[[-18  65 -23 -49  -6 -37  13]
 [  7  71  42  19  10  28 -32]
 [  0  79  -4 -18   0 -43 -10]
 [ 13  37  44  20  23  35 -48]
 [ -9  41 -17 -76  -4 -36  57]
 [  1 -27   6 -56 -11  -2  84]
 [ -9  -3 -16 -66  -6 -35  60]]
->
[[ 60 -35  -6 -66 -16  -3  -9]
 [ 84  -2 -11 -56   6 -27   1]
 [ 57 -36  -4 -76 -17  41  -9]
 [-48  35  23  20  44  37  13]
 [-10 -43   0 -18  -4  79   0]
 [-32  28  10  19  42  71   7]
 [ 13 -37  -6 -49 -23  65 -18]]

[[ -9 -18  43 -28  18 -44]
 [-57 -59  69 -60 -13 -49]
 [-72 -44  -7 -16 -82  46]
 [-79 -66  14 -53 -54 -32]
 [ 76  65 -25  53  50  26]
 [  2 -10  27 -23  28 -55]
 [-52 -27 -38  -3 -69  34]
 [-42 -30  24 -18 -38  26]]
->
[[ 26 -38 -18  24 -30 -42]
 [ 34 -69  -3 -38 -27 -52]
 [-55  28 -23  27 -10   2]
 [ 26  50  53 -25  65  76]
 [-32 -54 -53  14 -66 -79]
 [ 46 -82 -16  -7 -44 -72]
 [-49 -13 -60  69 -59 -57]
 [-44  18 -28  43 -18  -9]]

[[ 67 -77 -21 -24  13 -14]
 [ 55 -70 -30 -83  43 -24]
 [-62  66   7 -59  72   7]]
->
[[  7  72 -59   7  66 -62]
 [-24  43 -83 -30 -70  55]
 [-14  13 -24 -21 -77  67]]

[[  -3    1  -39    4    2   39   59   36]
 [ -50 -105    0   24    2   21  -28    0]
 [  39  -26  -45   54  -10   45   42   23]]
->
[[  23   42   45  -10   54  -45  -26   39]
 [   0  -28   21    2   24    0 -105  -50]
 [  36   59   39    2    4  -39    1   -3]]

[[  5 -29  32 -24  10]
 [ 16  -7  11 -18  18]
 [ -1  22 -27  19  -7]
 [-71 -13   8  11 -41]
 [ 79  13 -12 -12  48]
 [  0  22 -27  21  -7]
 [ 54  14  -9 -11  46]
 [ 66  13 -11 -10  45]
 [ -1  20 -25  19  -6]]
->
[[ -6  19 -25  20  -1]
 [ 45 -10 -11  13  66]
 [ 46 -11  -9  14  54]
 [ -7  21 -27  22   0]
 [ 48 -12 -12  13  79]
 [-41  11   8 -13 -71]
 [ -7  19 -27  22  -1]
 [ 18 -18  11  -7  16]
 [ 10 -24  32 -29   5]]

[[-84 -86 107  33  30  30 -12 100  31 -85  31 -17 -11 109]
 [ 74  75 -66 -67 -68 -51  76 -62 -59  74 -68   1  69 -67]
 [-73 -74  94 -78 -84 -56  89  88 -67 -73 -86 -52  81  96]
 [-11 -11  27  87  89  70 -63  25  79 -11  92  27 -57  27]]
->
[[ 27 -57  27  92 -11  79  25 -63  70  89  87  27 -11 -11]
 [ 96  81 -52 -86 -73 -67  88  89 -56 -84 -78  94 -74 -73]
 [-67  69   1 -68  74 -59 -62  76 -51 -68 -67 -66  75  74]
 [109 -11 -17  31 -85  31 100 -12  30  30  33 107 -86 -84]]
---
[[ 26  54  26 -22  51  54 -23 -23  24 -46 -46 -37  54  28 -43]
 [ 41  90   5   8  84  96   5   7   2 -83 -90 -50  87   6 -64]
 [ 14  -4 -80  93   8   4  61  55 -91  -3  11  -8   3 -80  -6]
 [ 12  24 -41  13  19  24   4   6 -42 -68 -65 -43  26 -41 -48]]
->
[[ 41  90   5   8  84  96   5   7   2 -83 -90 -50  87   6 -64]
 [ 26  54  26 -22  51  54 -23 -23  24 -46 -46 -37  54  28 -43]
 [ 12  24 -41  13  19  24   4   6 -42 -68 -65 -43  26 -41 -48]
 [ 14  -4 -80  93   8   4  61  55 -91  -3  11  -8   3 -80  -6]]

[[ 16 -21]
 [ 84  66]]
->
[[ 84  66]
 [ 16 -21]]

[[-38  44   4  22  33  25  13  -1  -5]
 [ 61 -12  -6 -16 -53   2  23  -7 -11]
 [-26  25  45 -16  10  19 -22  16 -13]
 [ 28  80  -5  24  23  20 -32   7  20]
 [-11  -1  26 -32   1  -3 -37  40 -53]]
->
[[ 28  80  -5  24  23  20 -32   7  20]
 [-38  44   4  22  33  25  13  -1  -5]
 [-26  25  45 -16  10  19 -22  16 -13]
 [-11  -1  26 -32   1  -3 -37  40 -53]
 [ 61 -12  -6 -16 -53   2  23  -7 -11]]

[[ 97  16  91   1 -43]
 [ 58 -46  94  46 -41]
 [101  23  87 -64 -43]
 [ 88  -7  94  -3 -43]
 [ 84 -15  95 -58 -43]]
->
[[101  23  87 -64 -43]
 [ 97  16  91   1 -43]
 [ 88  -7  94  -3 -43]
 [ 84 -15  95 -58 -43]
 [ 58 -46  94  46 -41]]

[[-26 -13 -43 -22 -79]
 [ 18  37  76 -46  12]]
->
[[ 18  37  76 -46  12]
 [-26 -13 -43 -22 -79]]

[[ 16 -36  60 -60 -41  29  13 -22  37  37  -7 -23 -12  43]
 [ 18 -22  51 -38 -49  28  46 -20  19  52  -4 -28  -3  54]
 [ 17 -42  63 -72 -21  27 -22 -19  51  21  -5 -18  -9  24]
 [ 18   1  23  16 -15  23  83   4 -10  64   6 -26  36  47]]
->
[[ 18   1  23  16 -15  23  83   4 -10  64   6 -26  36  47]
 [ 18 -22  51 -38 -49  28  46 -20  19  52  -4 -28  -3  54]
 [ 16 -36  60 -60 -41  29  13 -22  37  37  -7 -23 -12  43]
 [ 17 -42  63 -72 -21  27 -22 -19  51  21  -5 -18  -9  24]]
